In the rows, zero is written as 128.
Which row each row swaps with, under one turn or mirror
The rows were stretched afterwards, more along some directions than others.
q238: [135 127 103 131 134 131 116 145 149  94 124 128 147  98 121 144 130 117
 145  95 120 123 154 132 133 143]
q571: [108 128 109 106 122 124 137 114 104  91 124 104 122 158 119 120 107 113
 138 112 142 166 129 144 120 141]
q978: [ 88 121 123 109 110 136 154 123 130 130 146 114 124 160 115 157 114 137
  82 119  99 132 100 126 119 165]
q399: [137 123  99 132 125 115 117 148 150  85 131 122 149  91 118 144 128 117
 139  96 114 124 145 125 133 153]
q983: [104  85 132 106 106 155 160 120 130 137 149 123 125 157 120 120  96 130
 112 131 137 149 110 179 114 132]
q314: [ 90 124 134  97 113 132 155 128 136 117 147 115 127 154 112 160 116 140
  82 115 102 127 101 128 114 163]
q547: [128 127 128 139 131 156 148 100 148 174 113 151 128 105 107 124 155 131
 120 152 123  83 138 148 104 111]
q359: [124 120 102 106 148 124 144 149 156  84 132 119 128 103 125 106 111 126
 128  90 124 129 116 140  90 143]
q895: [113 134 126 132 124 149 156  99 129 172 125 145 116 118  99 130 156 132
 108 147 140  98 133 138 105 129]
q577: [126 130 117 118 133 133 123 125 149 105 119 120 173  86 108 141 117 118
 137 101 105 121 145 134 138 120]
q550: [147 101 114 158 133 146 146 116 154 156 126 160 118  94 133 107 165 122
 127 145 134  90 135 157 108 136]
q323: [102  92 119 123 100 119 144 119 126 111 143 113 130 177 134 138 116 115
  99 134 108 155 107 140 144 177]
q171: [145 100 108 157 128 141 140 116 158 154 130 161 118  96 140 111 157 121
 129 146 132  91 141 160 111 140]
q18: [124 120 103 113 146 131 141 146 155  87 132 121 120 101 127 108 113 127
 131  93 121 129 120 143  91 140]
q887: [136 132  97 151 119 127 163 137 130 114 131 171  70 127 142 107 173 139
 114 141 116 105 107 141  99 174]
q113: [ 99  84 121 105 109 143 144 110 131 150 144 112 123 159 118 124  93 118
 107 125 145 147 114 168 105 141]
q98: [132 126 100 140 114 139 163 149 135  94 134 166  81 118 138 112 174 141
 126 137 112 107 103 146  98 176]
q916: [ 92 120 123  99 104 128 150 127 134 122 142 111 130 151 105 153 109 133
  80 104  94 135 100 135 117 170]
q425: [119 116 132 104 142 135 120 103 143 114 121  96 194 115 126 128 111 114
 126 112 119 137 133 137 146 123]
q667: [111 112 132  96 143 135 128 102 134 120 122  98 180 136 116 127 104 115
 120 113 118 141 124 141 140 114]
q412: [130 119 111 115 148 131 139 154 156  91 132 119 120 102 126 111 124 133
 131  95 125 124 119 139  85 140]
q810: [134 131  97 131 129 129 112 146 152  82 121 132 149  83 114 141 134 122
 150  98 106 112 145 136 124 145]
q608: [ 98 108 126 119 106 128 145 121 128 125 145 121 126 170 129 149 114 127
  90 133 101 138 102 138 136 169]
q417: [134 124 104 142 122 131 165 147 140 108 134 169  83 125 140 107 173 136
 121 139 110 102 108 150  98 176]
q55: [125 128 126 132 134 154 156 108 148 177 119 152 124 107 101 132 158 134
 115 138 123  81 130 143 100 117]
q97: [128 114 102 118 133 122 131 142 143  83 127 115 124 115 131 102 111 119
 140  98 133 148 125 146 104 144]
q479: [129 122 118 139 127 152 149 103 153 169 115 158 129  90 113 125 154 128
 119 143 123  83 137 152 108 117]
q430: [142 116 117 149 141 145 142 110 153 156 119 158 126  88 133 109 176 129
 127 147 138  84 135 147 105 131]
q922: [123 133 119 115 131 139 119 117 144 110 109 106 184  98 106 140 116 122
 135 105 109 124 140 133 136 120]
q847: [133  68 111 145 110 121 137 107 133 122 136 129 129 167 172 112 141 106
 118 154 123 139 111 159 149 174]
q294: [130 113  92 116 140 122 138 152 148  82 132 117 121 111 136 108 116 121
 136 101 129 142 121 140  99 145]
q461: [139 116 120 151 127 150 146 109 154 166 123 156 126  93 118 123 165 128
 119 142 128  84 143 150 108 128]
q17: [129 119 103 114 139 123 139 151 152  87 127 117 121 110 129 109 114 124
 132  91 129 132 122 143  98 147]
q107: [141 106 105 152 131 151 136 113 159 163 118 160 115 100 139 119 168 121
 126 140 135  86 144 156 108 143]
q501: [ 99  92 120 105 111 138 149 102 133 153 141 113 114 163 111 129 100 122
  97 123 147 142 118 160  95 145]
q533: [109  85 124 108  98 153 151 125 132 136 145 114 133 145 125 115  99 126
 115 127 135 151 106 176 112 143]
q27: [ 99  85 133 100 104 153 150 112 129 134 149 115 132 149 125 117 100 124
 112 124 138 149 111 177 111 141]
q520: [135 126 101 131 131 120 121 148 143  81 129 120 157  85 109 136 132 114
 141  88 108 129 141 127 131 154]
q651: [100 130 120 130 116 150 158  94 116 176 122 140 114 138 100 131 150 132
  97 144 133 109 121 143 109 132]
q942: [113 121 121 136 135 136 162  81 132 175 116 143  86 166 147 112 159 126
  91 171 132 102 111 141  98 144]
q6: [125 124  96 128 130 108 130 146 145  80 140 128 122 111 110 144 129 118
 138 100 121 119 140 122 106 161]
q143: [136 124 103 142 113 140 157 153 133  92 133 160  91 116 138 111 178 143
 128 131 111 109 103 148  98 181]
q268: [101 132 125 115 120 144 157  97 121 165 122 138 122 136  96 133 151 130
 103 141 127 109 120 140 106 134]
q120: [128 129 102 149 120 129 164 134 140 122 127 169  76 129 140 112 180 140
 110 151 112  97 105 139  92 174]
q407: [125 125 119 111 133 139 124 124 143 110 118 106 183 102 110 138 114 120
 138  96 109 131 134 138 142 122]
q878: [134 134 110 126 139 122 117 137 143  88 122 119 162  82 114 131 139 119
 144  95 118 124 145 123 130 141]
q257: [133 125 113 124 126 130 119 136 146  90 126 114 174  88 108 143 125 119
 141  93 111 128 149 131 138 134]
q356: [100 130 134 103 117 127 154 136 141 121 146 122 127 149 108 155 112 141
  81 112  90 123  98 126 112 159]
q777: [103 113  99 130 119 113 146 125 123 134 145 123  88 147  98 138 113 114
 110 107 143 139 135 133  94 156]
q589: [107 125 127 102 131 129 156 157 157 110 149 118 132 122 109 142 106 140
  88  98  92 120  96 127 105 157]
q738: [145  81 105 170 114 135 131 108 150 141 131 146 110 121 167  99 154 109
 134 158 136 109 132 161 125 158]
q274: [105  82 129  97 110 152 150 116 130 134 148 111 129 158 121 120  98 124
 117 127 139 150 108 169 110 137]
q227: [108 117 137 105 140 138 131  94 135 139 116  98 176 137 124 126 103 119
 113 122 126 138 126 140 140 111]
q26: [ 96  88 119 120 108 133 151 102 129 160 142 121 106 163 113 119 104 116
  98 129 146 143 119 160 100 149]
q662: [145 110 110 158 131 151 131 115 163 153 115 163 115  89 138 113 158 128
 137 148 131  79 141 162 106 126]
q87: [101  98 119 130  93 130 145 119 119 117 146 115 122 179 136 141 116 121
  99 139 108 157 111 145 145 173]
q475: [119  95 121 108 103 151 159 144 134 110 149 134 129 127 124 107 118 132
 121 118 122 137  95 176 110 160]
q174: [132 124 101 147 114 133 165 148 134 102 135 166  80 123 141 104 170 136
 122 141 110 108 103 146 105 177]

q878 swaps with q430
q461 swaps with q257
q738 swaps with q6

Which row each row swaps with, under one turn or mirror
The rows were stretched afterwards, more along some directions than others.
q556: [121 140  88 168 143 101  95 109 161 139 106 102 126 104 135 168]
q442: [122 160  81 146 136 134 101 117 154 154 120  80 136 117 102 180]
q758: [125  97 132 154 159  83 128 111 104  79 100 105 118 100 113 101]
q809: [117 165  72 144 118 111 121 136 142 123 149 129 124 141  95 150]
q818: [123 137  99 153 126 101 126 139 107 114 180 122 149 135  78 171]
q761: [113 156  86 158 157 132 108 111 136 137 117 101 126 127 131 175]
q422: [135 146  82 159 141 138 133 110 120 102  92 123 140  81 133 139]
q984: [111 105  94 176 151 107 135 122 138  93  86 109 155  71  71 138]
q348: [100 145 127  99 163 105 123 125 136  79 117  74 129 117  77 168]
q619: [108 106  84 189 141 122 129 117 131 106  92  98 157  77  73 159]
q830: [123 128  95 114 176  59 127 126 134  86 132 155 152 146 107 166]
q441: [126 108 125 138 160  96 148  92  96  91  75 109 111 111 114 103]
q988: [112 140 134 109 143 121 125 101 140  88 102  62 152 118  65 151]
q222: [116 123  95 130 177  44  92 119 130  92 122 136 157 145 107 159]
q57: [128 142 112 111 154  66 105 115 115  99 142 132 158 157 106 148]
q884: [ 92 138 128  96 151  95 113 118 134  82 122  66 150 123  68 151]
q139: [125 140  94 148 158 145 137 126 134 103  83 126 146  94 139 134]
q364: [105 164  69 156 146 129 105 130 151 139  99  98 125 132 114 162]
q405: [124 100 131 132 150  85 134  90 120  84  97 120 110 109 109 106]
q713: [138 137  90 156 106 121 126 110 108 133 167 108 156 138  67 157]
q23: [ 79 151 120  96 154  83 122 144 147  77 103 101 145 140  68 153]
q360: [143 145  97 159 112 113 118 117 123 134 169 109 149 128  66 163]
q332: [118 109  87 193 154 139 137 119 125 106  92 109 164  84  87 144]
q135: [131 135 104 137 158 123 135 127  84 142  81 112 111 146 112 127]
q562: [115 127 119 144 156 113 130 136  78 129  72  80 125 139  95 125]
q275: [110 141 100 113 155  57 123 128 134  84 111 154 144 146 113 146]
q862: [114 111 120 157 151  93 129 102  98  94  85  99 115 109 108  92]
q659: [126 106 132 151 153  83 134  95 103  77  81 105 120 115 111 101]
q897: [132 141  97 159 173 142 116 122 128 146  95  94 112  95 150 148]
q298: [108  96 106 179 151 111 124 127 123 103  94  92 145  69  70 155]
q101: [134 129 109 159 109 116 127 129 126 121 165 113 151 137  54 145]
q912: [110  94 104 184 150 123 125 131 149 107 103 101 162  93  63 148]
q691: [128 118 104 127 191  73 120 130  91 103 122 149 147 126 124 147]
q551: [ 92 131 133  95 140 108 125 115 148  78 110  71 138 112  56 147]

q364 swaps with q275
q818 swaps with q348
q912 swaps with q405

